One hidden rule gives every row of this table a label. Here are some rows, each with its label.
tensor([-4., -51., -7., 104., -32., 55., -18., 12., 94., -127., -73., 125., 41., -45., -8., 39., 87., 127., -46., -40., -40., 8., -97., -1., -59., 54., -27., 33., -72., 11., 77., 1.]) 0
tensor([-97., 51., 54., 77., 70., -10., 18., -35., -51., -87., -33., -72., -46., 18., 40., -7., -61., 32., 4., -71., -83., 25., -77., 33., 0., -4., -17., -63., -3., -41., -76., 53.]) 4
tensor([-18., -66., -1., -13., 40., -8., -34., -4., -49., 41., 24., -77., 34., 24., -15., -22., -113., -69., 22., -2., 66., -9., 6., 7., 25., -13., 28., -66., 55., 18., 19., 10.]) 3
tensor([-110., 16., -5., 127., -122., -6., -19., -12., 70., 11., -52., 1., 12., 16., 16., -19., -56., 19., -84., -58., -94., 15., 46., 10., -57., -1., 4., 93., -32., -5., 116., 27.]) 4
tensor([12., -3., 9., -35., 68., -62., -10., -26., 20., 5., 53., -102., -18., 30., 7., -10., -18., -106., 18., 58., 22., -47., 14., -23., 12., -35., 3., -12., 64., 1., -34., 0.]) 3
tensor([-81., -3., 26., 1., -8., 48., -27., -5., 30., -96., -9., -11., -26., -28., -2., -2., -127., 17., -5., 47., 24., 9., 19., -7., -26., 30., 10., 72., -38., -11., 14., 13.]) 3
tensor([64., -41., -64., -3., -117., 10., 2., 20., 64., 121., -16., 26., 59., -13., -22., 23., 94., 63., -56., 27., 17., -41., -7., 16., -7., 14., 1., -16., -18., 16., 28., -2.]) 2
tensor([59., -46., -39., 8., 29., 11., -3., 10., 50., 110., -16., 59., -9., -7., -10., -13., -20., -6., 29., -4., 2., -14., 15., -8., -33., 21., -5., 6., -26., 21., -32., 0.]) 0
tensor([-26., 60., 15., 46., -23., 19., -15., 5., -22., -1., -1., -16., 50., 6., -3., -15., 80., 14., 6., 0., 4., 14., -4., 12., 16., 12., 4., 33., -14., 11., -6., 4.]) 4
tensor([107., 40., 5., -90., 101., -5., -20., 22., 1., 127., 5., -27., -53., 39., -14., 37., -4., -80., 19., 18., 4., -41., 32., 10., -23., -21., 9., 4., 36., 7., 43., -5.]) 1
tensor([90., -79., 1., -35., 127., 60., 43., 17., -31., 108., -19., -65., 35., 12., 30., 112., 127., 41., 64., -34., 6., -32., -126., 69., 48., -34., -57., -78., -2., 15., 50., -26.]) 2
tensor([-8., 119., -49., 67., -127., -41., -62., -16., 58., 8., 3., 45., 15., 20., -17., -69., -127., -34., -116., 46., -47., 6., 127., -19., -84., 14., 39., 127., -50., -17., 97., 28.]) 4
tensor([-4., -6., 47., 28., 103., 54., 15., 8., -77., -127., -1., -4., -19., -21., 8., -18., -17., -9., 64., -5., -22., 45., -115., 8., 21., 23., -1., -27., -21., -18., -119., -5.]) 3
tensor([1., -19., 34., -19., 62., 12., 20., -17., -76., -5., 46., -12., -31., 15., -5., -12., -57., -40., 12., 5., 51., 3., 49., -10., 10., 7., 16., 6., 20., -26., 22., 10.]) 3
tensor([31., 67., -34., -93., 61., -23., -6., 1., -1., 44., 36., -3., 13., 31., 5., -9., -102., -51., -30., -17., 12., -7., -5., 2., -20., -2., 18., 34., 21., -6., 23., 2.]) 1
tensor([-59., -31., -15., 87., -100., 58., -25., -20., -65., -16., -58., 21., 8., 1., -6., -10., -32., 26., -53., -20., 6., 55., 7., -21., -71., 23., 7., 111., -29., -31., 53., 4.]) 0
tensor([-38., -42., -16., 36., 20., 31., 8., -2., 6., -47., -8., -14., 22., 6., 13., 11., -18., 24., 47., -14., -5., -8., -40., 19., -5., 0., -14., -3., 1., -1., -6., -4.]) 0
tensor([43., 6., -17., -125., 2., 2., 22., -18., -122., 12., 34., -47., -93., 33., 15., -18., -35., -37., 47., 41., 37., -28., -36., -2., 51., 2., 14., 19., 38., -29., -127., 2.]) 3
tensor([39., -45., 15., 21., 20., 20., 36., 4., -4., 25., 5., 9., 50., 15., -6., 12., 77., 29., 19., 10., -13., -3., 4., 18., -9., -14., -24., -15., -6., -4., 22., -5.]) 0
tensor([-52., 19., 17., -46., 0., -31., -16., -3., -25., -127., -21., 53., 8., -5., -18., -25., -63., -30., -6., 17., -16., 5., 55., -16., -46., 6., 8., 26., -13., 12., 6., -10.]) 1
tensor([12., 59., -63., -11., -79., -79., -44., 22., 81., 127., -9., -1., 72., 11., 6., 6., 23., 17., -86., -7., -26., -87., 117., 4., -29., -51., 22., 47., 26., 16., 127., -22.]) 1
tensor([-25., -11., 19., -28., 57., 41., -7., 3., -68., -93., 25., 49., -15., -50., -38., 9., 1., 18., 43., 29., 81., 74., -23., -10., -5., 27., 18., -1., -13., -11., -95., -17.]) 2
tensor([21., -26., -20., -3., 63., -24., 40., 20., 11., 31., -24., -2., 40., -9., -23., 53., 82., 53., 51., -12., 26., -7., -45., -4., 34., 4., -25., -22., 1., 17., 6., -1.]) 2
tensor([-13., 21., 18., -43., 84., -37., -16., -14., -30., -49., 12., -42., -55., 9., -21., -30., -90., -26., 36., 29., 15., 12., -33., -5., 17., 3., 7., -41., 50., -23., -69., 6.]) 4
tensor([-14., 0., -24., -28., -88., -35., -23., 7., 29., 43., -7., 14., -8., 4., 8., -22., 15., -90., -17., 29., -42., -19., -1., -19., -32., -25., 40., 45., 5., 12., 7., 3.]) 3
tensor([41., 3., 16., 29., -78., 2., -2., -6., 57., -6., -24., 39., 4., -8., -10., -19., -46., -5., -34., -36., 16., 73., -30., -7., -34., 18., 9., 68., -4., 19., 55., 9.]) 3
tensor([-22., -57., 31., 43., 47., 66., 48., 10., -28., -103., -21., -41., -10., -12., 6., 72., 22., 57., 85., -40., 24., 12., -63., 48., 53., 10., -38., -88., -36., -16., -24., 1.]) 0
tensor([-38., 61., -5., -24., -80., -31., -9., 4., -14., 6., -11., 1., -11., 19., -13., -23., 12., 28., -15., 13., 1., 15., 39., -11., -22., -6., 10., -28., -15., 13., -34., -25.]) 1
tensor([78., -121., 20., 104., 98., 43., 39., 2., -11., -61., -11., -2., 3., -23., -18., 49., 127., 63., 47., -7., 29., -12., -78., 16., 24., -7., -29., -70., 15., -6., -64., -18.]) 0
tensor([-13., 70., -39., -53., -65., 17., -24., -18., 3., -78., -3., 44., -39., 7., -6., -45., -110., -9., -22., 16., 0., 26., 38., -16., -22., -2., 13., 63., -54., -26., -43., 21.]) 4
tensor([-5., 16., -11., -78., -39., -39., -25., 10., -31., 35., 51., 44., -44., 18., 1., -38., -86., -47., 17., 46., -2., -21., 31., -23., -15., 14., 32., 16., 24., -4., 46., -15.]) 4
tensor([-127., 125., 46., 94., 26., -35., -27., -58., 26., 32., -22., 4., -50., 25., 23., -68., -127., -57., -37., 28., -87., 46., 51., -8., 10., -7., 11., 45., -52., -28., -99., 49.]) 4
tensor([-3., 78., 47., -95., 98., -23., 6., -8., -98., -101., 31., -80., -82., -22., 1., -32., -127., -71., 92., 55., 81., 10., 22., -27., 42., 1., 44., -4., 9., -48., -127., -7.]) 4
tensor([-65., 44., -49., -22., 11., -40., -27., 31., -56., -38., 53., 82., -111., -32., -33., -50., -49., -67., 1., 101., 56., 27., 36., -44., -18., 13., 65., 61., 24., 7., -45., -9.]) 4
tensor([47., -40., -16., -4., -50., -57., -18., 31., -32., 88., 22., 13., 24., 19., -15., 15., 43., 21., -31., 9., 27., -37., 65., -25., -3., 6., 18., -18., 40., 2., 102., -7.]) 2
tensor([60., -56., -25., -70., -48., 41., 9., 18., -25., -25., -34., 127., 124., -46., -51., 5., 127., 114., -16., 39., 75., 57., -75., -23., -74., 32., 11., -9., -76., 27., 65., -29.]) 3
tensor([64., -36., -26., 58., -127., -3., 2., 31., 76., 37., -37., 29., 57., -12., -6., -6., 32., 71., -91., -30., -4., -4., -24., -9., -32., 0., -20., 22., -33., 21., 42., -9.]) 0
tensor([30., -63., -55., -76., 27., 25., 5., 25., 23., 3., 8., 54., 19., -26., -17., 25., 127., 30., -15., 31., 50., 22., 18., -7., 17., -6., 1., -14., 15., 22., 20., -17.]) 2
tensor([127., -61., -43., -110., 28., -63., 11., 36., 127., 112., 44., -6., 15., 65., -1., 36., 107., 36., 6., -7., 13., -111., 12., 0., 18., -43., 16., -51., 61., 36., 47., -9.]) 2
tensor([-70., -16., 20., 7., 56., 42., 24., -19., -18., -62., -12., -24., -60., -20., 25., 17., -10., 4., 5., -26., -19., 8., -20., -3., -9., 10., 3., -5., -32., -7., 22., 6.]) 0
tensor([-2., 5., 28., 77., -122., -22., 28., 12., 80., 127., 7., 5., 75., 6., 28., 3., 40., 7., -21., -77., -54., -41., -44., 35., 6., -25., -16., 16., 8., -14., 85., -20.]) 3
tensor([-81., -17., -37., 62., -82., 6., -33., -28., 86., 59., -4., -4., 74., 20., 31., 27., 124., 11., -99., -63., -88., -13., 44., 16., 14., -18., -12., 23., -6., -7., 118., 0.]) 0
tensor([35., -29., 31., -41., -44., -1., -26., 7., -55., -48., 1., 55., -9., -14., -14., -8., -4., -8., 11., 90., 40., 24., -27., -6., 8., 26., 17., -28., 3., 6., 3., -5.]) 3
tensor([38., 54., -10., 43., 24., 17., 4., -26., 44., -119., 9., -29., 0., 10., 4., -21., -48., -16., 10., -9., 20., 22., 21., -9., 3., -5., 2., 17., -25., -16., 64., 34.]) 4
tensor([-23., -26., 16., -15., 42., -32., -8., 17., -23., -22., 9., 12., 10., 7., -4., 26., -8., 13., 4., 26., 39., 3., -24., -4., -2., 15., 14., -14., -33., 7., 85., 13.]) 2
tensor([-65., 78., 2., 68., -127., -47., -30., -21., 71., 86., -4., 55., 13., 21., 3., -24., -42., -83., -47., 10., -30., -42., 85., -27., -88., -12., 33., 79., 10., 13., 49., 9.]) 4
tensor([-63., 74., -37., 69., -59., -40., -34., -9., 127., 127., -7., -22., 57., 2., 4., -14., 74., 1., -62., -83., -39., -44., 45., 10., 0., -28., 18., 25., 15., 27., 127., 4.]) 4
tensor([-37., 40., -9., 16., 24., -10., -17., -11., 65., -16., -11., 27., 14., 14., -9., -4., 55., -52., -58., 9., -8., -52., 61., -4., -6., -4., 5., 22., 25., -6., 60., 23.]) 4
tensor([38., -76., -39., -25., -65., -46., -10., 25., 127., 92., 12., -6., 42., 18., -16., 9., 75., 26., 1., 20., 18., -65., 58., 8., -8., -18., -5., -17., 45., 31., 127., -33.]) 2
tensor([127., -118., -80., -127., 18., -106., 32., 24., 60., 127., 91., -127., -4., 20., -24., 5., 43., -51., 68., 94., 75., -106., 106., -12., 39., -26., 19., -82., 127., 50., 99., -57.]) 3
tensor([113., 12., 5., -60., 59., 8., 0., -12., -127., -24., 53., 0., -100., -7., -1., -27., -71., -17., 45., 30., 30., 1., 27., -21., 44., 3., 38., -58., 38., -4., -117., -15.]) 3
tensor([-45., 42., -26., 19., -85., -54., -44., -20., 37., -6., -5., 29., -18., 6., -3., -43., -25., -71., -58., 10., 19., 13., 25., 4., -23., 11., 29., 85., 25., -15., -1., 23.]) 4
tensor([-41., 76., 20., -24., 52., 19., -33., -31., -60., -127., 30., 22., -71., -19., -7., -53., -127., -41., -10., 65., 22., 32., 93., -29., -4., 16., 35., 6., -29., -36., -96., 30.]) 4
tensor([92., 11., 8., -85., 121., -42., -23., -4., 4., 79., 37., -79., -51., 21., 25., -4., -97., -119., 5., 23., 63., -12., 37., -14., -20., -12., 8., -20., -1., -25., -45., -38.]) 3
tensor([-81., -16., 3., 92., -81., 39., -28., -28., -7., 43., -30., 52., 32., -10., -3., -25., -98., 32., -109., 8., -53., 46., 48., -17., -58., 20., 31., 29., -54., -17., 33., 22.]) 0
tensor([93., -107., -1., -127., 97., -7., 49., 41., 5., -36., 53., -56., -102., -12., -8., 26., -22., -92., 87., 20., 78., -27., -24., -2., 67., -25., 21., -82., 72., 10., -107., -31.]) 2
tensor([32., -66., -42., -33., -57., -15., 8., 13., 84., -20., -33., 71., 76., 0., 1., 36., 60., 54., -14., 14., -18., 28., 26., 3., 27., 15., -14., 6., -7., 7., -33., -5.]) 2
tensor([-68., -21., 20., 13., 46., 28., 18., -3., -121., -77., -55., -1., -75., -32., 8., 19., 119., 46., 27., -11., -16., 27., -71., 32., 11., 14., -11., -57., -1., -14., -98., 1.]) 0
tensor([-62., 7., -29., 40., -127., -27., -41., 3., 95., 1., -5., 15., 49., -12., -17., -26., 57., 38., -101., -17., -33., 14., 16., 21., -107., 1., -29., 98., -36., 30., 111., 10.]) 3
tensor([68., -40., -40., -127., 72., -51., 44., 5., 12., 65., 41., -51., -33., 52., -3., 21., 33., 3., 19., -35., 27., -45., 34., 3., 15., -27., -8., -45., 86., 14., -56., -13.]) 2
tensor([49., -46., -28., 55., 46., -30., 34., 41., 6., 10., -21., -38., 53., 16., 21., 20., 57., 43., 35., -63., 18., -25., -101., 27., 36., 3., -33., -49., 8., 2., 4., -10.]) 0
tensor([127., -41., -30., -40., -34., 13., 15., 26., -9., 18., 25., 27., -5., -28., -31., -19., 53., 29., 0., 82., 36., 23., -35., -7., -1., 1., 12., -25., -19., 33., 25., -42.]) 3
tensor([36., -126., 20., -107., 70., -53., 17., 6., -99., 97., 39., -47., -55., -5., -14., 6., 95., -26., 115., 15., 49., -9., 52., 2., 47., -11., -24., -36., 19., -2., -94., -26.]) 3
tensor([66., 64., 26., -6., 98., 24., 18., -13., -42., -60., 38., -63., -82., -2., -4., -14., -74., -26., 51., 30., 23., 8., 36., 11., 8., 0., 29., -36., -4., 7., -48., 18.]) 4
tensor([-14., 4., -7., -77., 127., -2., 21., -8., 6., 17., 68., -84., -30., 16., 17., -7., -56., -56., 16., -6., 48., -16., 53., 7., 66., -20., 15., -51., 51., 22., -102., -25.]) 3
tensor([62., -82., 16., -37., -13., -3., 42., 3., 31., -19., -46., -90., 17., 30., 27., 32., 117., 6., 60., -51., -50., 11., -61., 27., 47., -21., -19., -64., 41., 7., 55., -17.]) 2
tensor([67., -67., -21., -34., -46., 24., -20., 10., 0., -76., 5., 46., 58., -25., -21., -7., 118., -13., -12., 42., 53., 7., 3., -5., -63., 2., 14., 51., -25., 32., -9., -7.]) 3
tensor([-27., -14., -47., -10., 17., 8., 13., 15., 55., -19., 1., 22., 42., -10., -11., 16., 81., 24., -16., -47., -12., 9., -29., -5., 4., 7., -3., 1., 13., -13., 66., 6.]) 2
tensor([-77., 46., 21., 53., -27., -3., -19., -40., -77., -3., 12., 42., -53., -22., 5., -70., -127., -43., -15., 39., 30., 21., 54., -28., -63., 8., 43., 31., -23., -36., -91., 1.]) 4
tensor([-114., 34., 32., 22., 84., 50., -21., -17., -127., -127., -7., 8., -104., -37., -4., -38., -127., -79., 42., 47., 5., 63., -18., -9., -22., 39., 43., -4., -3., -65., -127., 16.]) 4
tensor([43., -38., -5., -118., 67., -40., 61., 5., -38., -28., 18., -46., 13., 21., 22., 20., 13., 2., 5., 0., -3., -36., 12., 20., 36., -31., -7., -92., 69., 18., -27., -47.]) 2
tensor([-27., 62., 14., -14., -50., -14., 15., 0., -26., -16., -48., -10., -37., -16., 7., -8., 23., 23., 30., -17., 23., -12., -25., 7., 7., -7., -15., -15., -24., 2., -67., 9.]) 1
tensor([-127., 22., 29., -50., -3., 51., -6., 10., -57., -16., 1., -57., -84., 21., -8., -15., -127., -33., 7., 26., 45., 32., 74., -15., 3., -4., 9., 2., 1., -6., -127., 0.]) 1
Here are more rows. What is the label of each one?
tensor([40., -41., 25., -50., 127., 41., 24., 7., -122., -127., 19., -54., -72., -17., -16., -22., 14., -17., 47., 43., 70., 65., -79., -14., 67., 9., -1., -31., 35., -48., -127., -4.]) -> 3
tensor([-14., -7., 8., -18., 42., -49., -33., -8., -60., 68., 26., -28., 9., 21., 34., -4., -23., 33., -19., -55., -2., -25., 50., -13., 52., -11., 22., 12., -1., 10., 102., 18.]) -> 3
tensor([74., -41., -6., -41., 119., -6., 37., 6., 25., 120., 48., -86., -24., 44., 33., 43., 127., 23., 43., -19., 10., -69., 5., 32., 125., -45., -46., -61., 84., 15., 15., -19.]) -> 2
tensor([83., 34., -34., -27., -69., -11., 11., 24., 92., 74., 22., 1., 34., 20., -10., -9., -24., -41., -13., 47., 0., -10., 82., -7., 15., 3., 8., 4., 11., 10., 96., -11.]) -> 1
tensor([-81., 69., 24., 127., -94., 75., -12., -7., -19., -68., -36., 34., 55., -26., 24., 15., -11., 70., -13., -76., -127., 46., -47., 4., -41., 8., -19., 11., -82., -36., 21., 44.]) -> 4
tensor([127., -125., 13., -127., 127., 31., 60., 46., -24., -18., 13., -28., -13., -10., 4., 64., 127., 19., 80., 5., 30., -16., -70., 43., 82., -10., -32., -127., 28., 20., -69., -37.]) -> 2
tensor([-15., -74., 30., 79., -36., 75., 25., -1., -30., -60., -63., 97., 54., -23., -4., 3., 75., 71., -48., -7., -10., 33., -65., 3., -55., 15., -26., -19., -67., -9., 37., 19.]) -> 0
tensor([-52., 77., 62., 127., 51., 54., -15., -25., -23., -127., -70., 116., -11., -70., -16., -18., -119., 10., -4., -34., -24., 46., -76., -16., -25., 45., -6., 38., -71., -25., -59., 31.]) -> 4
tensor([6., -94., 29., -13., 127., 70., 38., 30., -84., -127., -31., 32., 19., -19., -19., 43., 116., 127., 65., -22., 84., 34., -127., 19., 32., 31., -33., -127., -37., 34., -69., -26.]) -> 2
tensor([11., 111., 19., -3., -70., -18., -13., -5., 17., 48., 12., -16., 0., 31., -6., -52., 1., -50., -44., -11., -3., -29., 87., -22., -5., -16., 8., 28., 33., 29., 82., 12.]) -> 4
tensor([-9., 12., 1., -15., 54., -50., -5., 5., -4., -4., 35., -11., -43., 37., 25., -13., -40., -46., 65., 24., 93., -8., 99., -2., 5., -2., 31., -74., 42., -1., -22., -2.]) -> 3
tensor([-110., 94., 23., 53., -53., -5., 6., 6., 45., 67., 11., -83., 20., 36., 20., 4., 15., -8., -16., -82., -46., -32., 76., 18., 22., -30., -26., -47., 18., -3., 58., 6.]) -> 4
tensor([-85., 47., 59., 87., 101., 43., -7., -24., -49., -36., -14., -57., -83., 1., 20., -46., -114., -38., 14., 24., -28., 9., 29., 8., -7., -3., 10., -30., 0., -56., -104., 11.]) -> 4
tensor([3., -17., -21., -6., -84., -36., -37., 31., 111., 56., 11., 10., 6., 1., -15., -30., -48., -52., -77., -28., -31., 3., 63., 4., -19., -11., 33., 90., 8., 5., 63., 13.]) -> 3
tensor([127., -70., -40., -127., 81., 29., 25., 23., -112., -41., 18., 66., 31., -61., -50., -17., 48., 48., 41., 77., 100., -13., -2., -52., -17., 18., 26., -42., 24., 23., -38., -32.]) -> 3
tensor([119., -81., -81., -22., -27., -38., 14., 16., 99., 127., -9., -13., 62., 18., -5., 33., 127., 9., 60., -29., -8., -48., -4., 7., 19., -10., -12., -2., 24., 18., 53., -10.]) -> 2
tensor([-127., 90., 30., 43., -29., -36., -20., -26., 24., -1., 10., -61., -76., 44., 49., -50., -64., -114., -31., 5., -65., -9., 127., -16., -8., -19., 31., 46., 35., -39., 99., 33.]) -> 4
tensor([44., -15., -6., 52., -110., 13., 30., 7., -56., -18., -7., 39., -1., -23., 11., 24., 40., 52., 18., -38., -1., 34., -22., 19., -12., 18., -24., -7., -19., 6., 50., 15.]) -> 0
tensor([58., -57., -29., -20., 19., -37., -12., 25., -49., 19., -8., 12., 55., 7., -2., 31., 118., 35., 56., 17., 35., -21., -34., -1., 8., -6., -8., -40., 4., 7., 16., -22.]) -> 2
tensor([-106., 36., 48., 36., 1., 35., -27., -10., -35., -96., -10., 5., -48., -43., -17., -17., -102., 55., 26., 68., 15., 29., -6., -22., -43., 27., 10., 4., -17., -24., -36., -2.]) -> 4
tensor([22., -10., -5., -32., -41., 4., 9., 18., 38., 4., 45., -10., 44., 17., 5., -13., 31., -52., -17., 28., 14., -14., 37., -10., 20., -13., -6., -34., 5., -10., -103., -20.]) -> 3
tensor([127., -87., 3., -34., 110., 12., 58., -3., -64., -127., 26., -67., -45., -16., -4., 57., 127., 59., 86., -14., 59., 11., -127., 15., 51., 7., -24., -127., -9., 9., -85., -28.]) -> 2
tensor([14., -55., 3., 127., 59., 58., 8., 20., -43., -127., -62., 83., 34., -47., 2., 18., 60., 56., -1., -34., -18., 18., -107., -9., 6., 34., -50., -9., -78., 17., 47., 6.]) -> 0
tensor([-97., 31., 15., 50., 105., 7., 13., -15., -73., -80., 22., 10., -21., -5., 31., -12., -86., -21., 19., -62., -11., 0., 15., 11., 11., -1., -17., -7., -3., -37., -127., 4.]) -> 4
tensor([-31., 70., 25., -106., -57., 16., -47., -13., 4., -108., 48., 60., -54., -16., -22., -49., -98., 31., 56., 42., -9., 32., -1., -45., -87., 9., 39., 92., 3., -17., -49., 13.]) -> 4
tensor([101., -92., -87., -38., -127., -81., -40., 46., 101., 127., 28., 79., 43., 16., -25., -21., -36., -13., -10., 44., 52., -53., 113., -20., -43., -4., 22., 63., 39., 35., 119., -18.]) -> 3
tensor([-15., 7., 44., 8., 82., -2., 26., -25., -38., 34., 25., -35., -75., -8., 3., -8., -71., -49., 63., -16., 78., -30., 20., -3., 41., -10., 15., -11., 42., -6., -69., -11.]) -> 3
tensor([-107., -17., 3., 127., -112., 0., 9., -5., 80., 127., -71., -4., 109., 17., 34., 63., 6., 83., -120., -127., -124., 6., -93., 60., -47., -32., -53., 37., -74., -8., 127., 29.]) -> 0
tensor([-5., -19., 27., -81., 84., 17., 18., -12., -40., -87., 44., -67., -45., -4., 21., 21., -10., -52., 52., -24., 12., -38., 35., 20., 72., -23., -25., -75., -7., -24., -45., -8.]) -> 2
tensor([-53., -62., 53., 49., 23., -16., 12., -9., 36., 35., -8., -56., 1., 12., 14., 34., -8., 22., -46., -55., -63., -24., -111., 23., 26., -16., -43., -28., -38., 10., 71., 6.]) -> 0
